m =
[[137 121 121 126 135 110 144]
 [117 125 118 122 120 126 138]
 [113 137 111 144 116 120 135]
 [122 130 136 126 131 133 111]
 [139 126 118 133 120 120 125]
 [118 126 135 120 138 133 130]
 [142 130 134 130 118 137 121]
 [125 124 137 136 137 121 133]
 [122 106 125 119 117 119 112]
 [125 150 125 135 124 144 139]
 [133 147 143 128 139 111 125]
 [120 126 116 124 118 135 136]
 [139 128 117 133 130 131 135]]
Counting starts at 1.
The entry in row 2 and column 1 -> 117
The entry in row 2 and column 2 -> 125
Find the entry in the top-right corner.
Answer: 144
The entry just left of 147 -> 133
The entry in row 3 and column 1 is 113
The entry just right of the centre entry is 118
Find the entry in row 2 and column 3.
Answer: 118
Find the entry in row 1 and column 3.
Answer: 121
Find the top entry of the column that holds the smallest entry.
Answer: 121
Find the entry in row 1 and column 1.
Answer: 137
Find the centre entry.
Answer: 130
Find the bottom entry of the column that holds the largest entry.
Answer: 128
The bottom-right entry: 135
The entry directly below the smallest entry -> 150
Find the entry in the bottom-left corner.
Answer: 139
Find the entry just left of the centre entry.
Answer: 134
Find the smallest entry.
Answer: 106
Find the entry directly above the centre entry.
Answer: 120
The entry just left of the largest entry is 125
